Turns, then the turns between two rows, first turn first; the first pair answered:
turn vom:
[ 16.9  -1.4  12.2   7.4  -9.6  -7.4 -10.2 -16.7 -15.7 -13.0 -20.9  16.3] |-> [  0.5  -4.7   7.3  16.0  -5.1 -22.2  -4.2  -7.5  -6.1 -17.9 -23.5  16.3]
[ -5.8 -14.4  -9.2   8.3  -1.4 -23.3  13.5 -12.9   1.7   1.8 -24.3  -8.3] |-> [  1.7 -21.2 -18.3   8.3  11.1 -15.0  -3.8  -9.5  13.6 -20.4   5.9 -12.0]
[ -8.2  -0.1 -12.0  -1.5   9.9  -3.6  -2.8  17.3  -0.1 -14.1  11.8  -2.4] |-> [ 12.7   7.0  -1.3 -12.9   1.9  14.3  -5.6   1.0 -13.5  -5.0  13.6  -3.3]
turn fibo:
[  5.7   0.3  -0.1 -19.6  -7.9   4.8   9.0   6.4 -33.2   9.8   8.8   1.8] |-> [  7.4 -17.3  -1.3 -23.5 -16.2  -5.9   3.5  -9.7 -21.6  13.3  -2.0  -4.3]
[ -3.0 -12.7  -2.7  13.7  10.9  18.9  -8.8   3.3  21.2 -22.4  24.3   4.2] |-> [ -4.2 -18.9  -4.2  12.3   9.1   8.4 -16.4 -10.2  26.2 -25.5  14.4  -0.1]
[ 18.0   0.0  -9.9 -10.1  22.4  24.4 -15.7   5.9 -16.9 -14.7  24.9 -11.4] |-> [ 23.6 -31.1  -5.7 -16.2   4.1  20.1 -12.6 -12.3  10.6   4.2  19.6 -16.5]
[  7.7  -5.2  15.9  14.7  -2.3  18.1  -3.7 -33.3  13.1   4.7  -5.4  16.0] |-> [  2.9  17.4   9.2  13.1   8.7  15.8 -12.9 -26.7  -5.9 -11.4  -5.4  18.3]
turn lefup:
[-23.7 -21.1   4.1  25.6  15.3   4.4   0.3  32.7  33.3   3.2  29.0   6.2] |-> [-25.6 -10.9  15.3  38.5  10.0  17.5  -2.2  11.6  36.5   4.9  11.4  17.9]
[  6.2 -27.8   1.7  -7.4 -16.3 -20.5   9.1 -21.5  14.3  13.9 -13.1  -7.1] |-> [ 16.7 -17.2   8.3  -4.3 -14.3  -5.5  -3.2 -38.8   9.5   5.7 -14.7   0.6]
[-11.2 -19.1 -11.7   3.9  -0.8 -12.1  -6.0  10.6  20.0  -4.5   5.2  -4.0] |-> [-13.4 -14.3  -1.0  14.5  -2.3  -3.3  -5.6  -4.5  27.0   2.2  -8.9   6.5]
turn dig:
[  1.1 -26.6  -5.6   3.3   5.5 -42.6  -8.5  -2.9  15.0  -6.6 -41.2   7.0] |-> [ -3.3 -13.7   1.9  22.8  11.9 -24.0  -7.5 -11.9  21.1 -11.3 -43.9  23.3]
[ -3.8  17.5  -3.5  -4.0  -0.6 -11.0  -2.3  -4.9 -29.7   2.1 -32.2  -3.7] |-> [ -4.9  19.8  -2.1   0.2  -1.3  -9.7  -0.3  -4.9 -28.2   1.3 -33.2   0.4]
[ -8.3  10.0  21.4  41.1   5.0 -10.9   3.9   7.6   6.8 -24.1  17.7  15.0] |-> [ 12.2  13.2  24.3  33.5   4.8   4.5  -7.3   0.0  -0.5 -26.5  31.4  11.5]
turn Nug:
[  4.8  -8.7 -16.2 -17.0   7.1 -20.3 -24.4  -0.5   5.5 -25.5  14.3 -18.3] |-> [ -1.4   1.9 -12.3 -10.5   3.1 -28.9 -24.6 -15.0  -3.9 -21.3 -17.3 -14.7]
[ -7.8  38.3   4.0  31.0   6.1  13.7   5.9  -1.8  -0.7   6.5 -23.3   5.7] |-> [ 0.0 20.8 -1.6 27.4 12.3 29.9  7.6 18.0 15.7  0.3 20.3  3.6]
[ 16.4 -19.0   5.8 -12.0   2.2  18.8   8.5  17.2   9.6   8.6  39.8  -7.2] |-> [ 22.6   0.4   7.1 -30.2 -10.4  -5.0   2.6  -3.0 -31.2  16.5  -8.2 -16.5]
[ -9.1 -25.0 -18.7  -2.2  -4.8 -10.1  -1.2  12.5  44.5 -27.2  53.7   8.7] |-> [ 18.3 -13.5 -23.6 -47.2 -23.7 -35.2  -9.2   7.3 -13.3 -19.3  25.8 -21.4]
Now pairs of rows:
Between the rows of a pair lie two turns.
[ -2.7   0.7  12.7  -8.8  -6.9  -1.8   9.8  25.1 -15.3  17.2  -3.9  -0.9] |-> [ -9.7   9.2  18.8   6.8  -1.1   6.4  12.1  22.3 -10.5  15.7 -10.5   9.0]
dig dig
[ 8.4 -2.3  8.4  2.6 -7.9 13.6 11.1 -3.2 -2.8 13.5 -0.3  2.6] |-> [ 11.8  -4.1   2.8  -5.0  -5.9   0.2  -8.5 -15.9  -6.8  -0.2  -7.6  -5.2]
lefup fibo
[ -1.4  -8.2   5.2  -5.6 -17.7 -10.8  34.7  11.4   0.6  23.6 -14.6 -14.9] |-> [ 22.9 -14.6  -0.9 -12.1  -4.3  16.1   8.7   6.4   8.7  -3.0  32.7 -17.6]
vom vom
[ -0.3  -8.3   1.1   0.8  16.4  10.7 -24.6   0.4  22.5 -28.9  20.9   6.3] |-> [ 22.4  14.2  19.6 -13.0  -4.8  24.3 -15.3 -19.6  -9.1  -2.0  -6.1   8.6]
vom fibo
[  9.8 -20.3  -5.1  15.7  11.5  20.2 -19.4 -22.8  37.1 -23.2  35.5   8.3] |-> [ 15.0 -33.6 -25.5 -32.4  -4.8 -34.3 -13.3   3.4   1.6 -11.1  15.4 -26.3]
Nug dig
[  8.0 -23.3   2.2  15.8  -2.7  27.4  -6.2 -24.7  42.3  -1.5  15.1  14.2] |-> [ 40.6 -12.6  -9.4 -31.7  -9.6  10.4 -25.3 -21.2 -10.9  -4.7  15.4 -16.0]
lefup Nug
[-15.3 -13.1   8.5   1.6   3.1  15.4  -2.8   2.9  39.3 -11.8  10.0  17.9] |-> [  7.1   0.6   5.1 -37.1 -13.9 -10.8 -13.6  -7.2 -12.1  -0.8 -24.9  -6.2]
Nug Nug
[-15.0 -10.7  -0.4  16.1   1.5 -15.3  13.1 -17.3   8.5  -7.5 -34.0   6.1] |-> [-12.3 -20.5   6.1  16.9  -6.9  -2.2  26.5  -8.6  20.9   8.8 -19.6   6.3]
fibo fibo
[ 18.5 -18.2   7.1  15.6  -0.5  36.1 -13.0 -33.5  37.1   1.4  15.9  13.4] |-> [ 18.4 -17.6  14.1  -5.4 -26.4   3.4  11.7 -31.6  10.6  41.5 -29.3  -0.4]
dig vom
[ 1.8 23.5 16.4 14.1  3.0 22.8 -2.7 -4.2  4.4 -3.6  1.5 21.1] |-> [ 21.1  23.3  11.1 -13.6  -4.3  14.7  -8.1   1.5 -17.3  -1.5   7.7   3.0]
Nug Nug
[-5.8  3.8  6.7  4.9 -8.8  9.0 27.3 -3.0  4.7 15.1 -6.3  7.0] |-> [-9.6  5.9  3.3 14.1  3.8 15.2 14.0 -8.6 15.6 -1.6  2.1 11.9]
vom lefup
[ 19.1  -4.7 -17.9 -33.2   1.0   9.1   0.5   5.9  -8.0  11.8  -1.9  -2.7] |-> [  0.4   1.4 -18.8 -25.2   2.8  -7.7  10.7  16.7 -10.2  12.3 -17.6   0.6]
vom fibo
[  3.1 -13.5 -25.2 -13.8  17.8 -23.0 -25.5  10.6   9.9 -40.6  20.5 -19.0] |-> [-30.6 -10.3 -11.0  29.5  17.8 -19.1  -2.3   3.8  39.4 -25.2  -7.4  10.0]
lefup dig
[ 16.4  39.4   6.1 -13.9  17.3  11.0  -2.0 -20.9  -8.1   1.8 -20.1 -24.8] |-> [ 21.7   6.8   1.4 -27.3   7.9   6.4  17.5   2.8   8.5  24.7   7.9 -38.0]
lefup fibo
[-25.6  21.4  -7.2  -6.8   5.8 -25.6   4.3  27.3  13.2   7.0  -0.8  -5.5] |-> [-13.1  24.0  -4.9  -4.6  12.8  -3.0   2.2  32.1  16.0   0.8  27.0  -3.7]
dig Nug
[-10.9   3.4  15.3  24.2   5.5  29.3 -24.9 -11.9  20.5 -11.2  -1.7  11.2] |-> [ 22.0 -14.4   3.5 -19.6  -5.9  15.4 -35.1  -5.4   0.3  -6.7  14.8 -21.1]
dig dig
[ -5.9  15.1  -3.9  -0.8  -1.3  -5.8  -7.3  -2.1  -0.3 -12.1 -33.6   5.7] |-> [ -7.4  11.3  -8.6   2.4   7.4  -3.0 -14.2  -1.0   3.8 -20.1 -24.6   5.9]
dig vom
[ -9.0  -2.5 -11.0 -11.2  -4.9 -31.0  26.0  18.8  17.5   4.8   9.2  -6.8] |-> [-10.3  10.2 -13.4 -13.0  -0.7 -36.1  22.3  18.8  -1.9  -1.2  -0.4  -3.9]
Nug fibo
[ -3.0 -43.9 -19.1  -8.5 -12.3 -30.8  -3.9 -15.9  25.8  -9.9 -15.3 -21.4] |-> [  4.2 -35.8 -10.3   3.7  -7.5  -9.0 -15.7 -39.1  31.5 -17.0 -13.6  -9.4]
lefup vom
[ 1.8 -5.4 10.1  4.1  7.0 -6.3 10.9 21.9  5.3 18.0  4.5 -3.0] |-> [ 8.8 -6.1 15.6  2.9  5.0  7.1  9.3 13.2  6.7 18.9  8.5 -2.3]
lefup Nug
[  4.0  31.6 -11.4  -3.6   2.3 -15.7  -0.6  -4.5 -26.8 -16.5 -28.3   0.2] |-> [ -3.3  29.4 -17.5  -2.8   5.6 -23.6   3.0   7.3 -23.2 -18.4 -22.3  -1.5]
lefup dig
[-11.6  14.3 -10.8 -16.2  19.9 -25.2 -17.5  12.0 -33.6 -20.1  -0.9 -12.7] |-> [-23.0  -5.2   4.4  -2.5   3.8 -10.0  29.2  38.7  -3.9  25.2  10.8  -2.8]
lefup fibo
[-11.5 -14.8 -14.2   8.0  -9.0  -6.7  20.1   4.5   6.1  30.7 -19.1   0.2] |-> [  2.0 -24.1 -19.9   8.0   2.2  12.1   8.6  14.3  20.1  12.8  20.8  -0.7]
Nug vom
[-13.8  22.1  10.9  26.9   9.8   0.0  -0.7 -11.3 -11.7   5.0 -34.6  14.9] |-> [ 13.6  14.9  24.0  16.4  -0.8  30.6   8.5 -11.6  -6.7  25.0  -5.5  15.1]
fibo dig
[ -2.1  16.7  -4.7   0.8   3.0  -6.1 -22.5 -14.9  -5.5 -23.5 -11.6  -2.7] |-> [ 17.6  14.6   7.9 -15.4 -11.9  16.1   4.0   8.9 -16.3  12.2  14.2  -6.0]
fibo Nug
[-15.6 -35.8 -28.7 -10.4   2.3 -46.2  -3.9  30.2  15.5 -17.9  22.2 -19.7] |-> [ 30.0 -10.1  -3.9  -3.2   3.8  30.6 -27.4 -11.7  12.3 -29.7  53.3  -0.9]
dig vom
[ 21.6 -14.3  -8.0 -16.6  -1.7   5.3 -17.4 -25.2 -30.2 -11.3  -7.2 -14.1] |-> [ -2.4   0.1   0.6  -3.3  -6.1  -0.3  26.8  10.5 -37.8  23.5 -21.5  -4.7]
fibo vom
[  2.5 -23.9 -20.8 -16.4  21.9   4.3 -25.7 -18.6   4.7 -26.7  12.8 -15.8] |-> [  5.6 -36.6 -15.2 -17.2  11.8  11.9 -13.7 -16.7  21.7 -12.4  20.0 -14.6]
fibo fibo
[  5.9   0.0 -10.7  -2.5   3.7   3.7 -10.9  23.1  -2.5 -14.0  47.3  -1.4] |-> [ -0.9  16.0 -11.5 -13.3 -10.2 -29.6  -8.5  16.0 -35.2  -2.1  -5.7  -8.1]
Nug vom
[-10.6  -5.4 -20.4   8.1  12.1 -11.1  14.1  22.9   3.2  -5.8  20.7  -8.7] |-> [-20.7   5.0  -7.8  29.8  10.8   3.7  15.6   5.0  11.9  -4.3   5.6  10.6]
dig lefup
[29.9  2.2 -3.8 -1.7 -8.3  7.1 -1.3 -2.9 -6.3  0.8  6.9  4.3] |-> [ 17.9  -6.3 -11.1  -3.2 -10.5 -16.8   6.8   8.1  -6.6   8.1  -4.5  -2.7]
dig vom
[ -3.8  -4.3   2.4  -2.4   1.9  -3.2 -18.4 -15.6   8.6  -5.8  -7.5   2.0] |-> [ -3.9   7.8   1.2   0.8  10.1  10.4 -10.6   4.2   4.4  -9.9  11.8   7.4]
Nug fibo
[  1.6   9.3 -11.4 -28.7  -6.2   4.8   3.6   0.5 -28.6  -7.3  13.2 -13.0] |-> [ -5.7  -1.4 -19.8 -23.6  -5.3  -9.3   4.9  13.3 -18.3  -9.9  16.1 -14.7]
dig vom
[  5.0  13.3  -5.6 -16.2  -0.6   0.7  21.6  33.2 -29.0  12.1  -1.2   4.0] |-> [-16.9   7.0 -16.8   8.8  21.0  -3.9   9.8  37.0  -1.4 -17.7   8.0  13.7]
Nug vom
[-15.3   8.5  20.5  -0.9  -5.9 -19.2  -7.5  -7.6   0.7  -6.3 -28.2  -6.3] |-> [ 1.6 17.6 30.8 -1.2 -3.1 20.8  9.4 12.3 -3.4  8.4  9.8  0.7]
lefup fibo
[ 10.5 -14.1  -4.8 -13.2 -11.3 -10.7  -4.3 -23.0   6.2   3.8 -19.2 -13.7] |-> [ -6.1  15.3 -12.8  -6.1   5.9  -6.1  12.9  28.6 -16.2  -2.6   1.0  -8.3]
fibo lefup
[-12.8   9.8  -3.6  -9.9  -3.4 -16.5  24.0  16.9 -30.0  16.9 -11.4 -10.5] |-> [-12.9  20.2  10.0   7.6  -6.6   5.4  20.1  -6.8 -23.8  17.9 -24.7   7.4]
lefup dig
[  9.7 -15.8  13.2  -1.0 -13.6   1.8  -7.0 -17.2   3.7  14.9 -13.5  -3.8] |-> [ -0.6  -7.1  10.8  12.3  -3.8   1.7 -16.0 -22.9   7.7   2.7 -16.8   3.2]
vom lefup
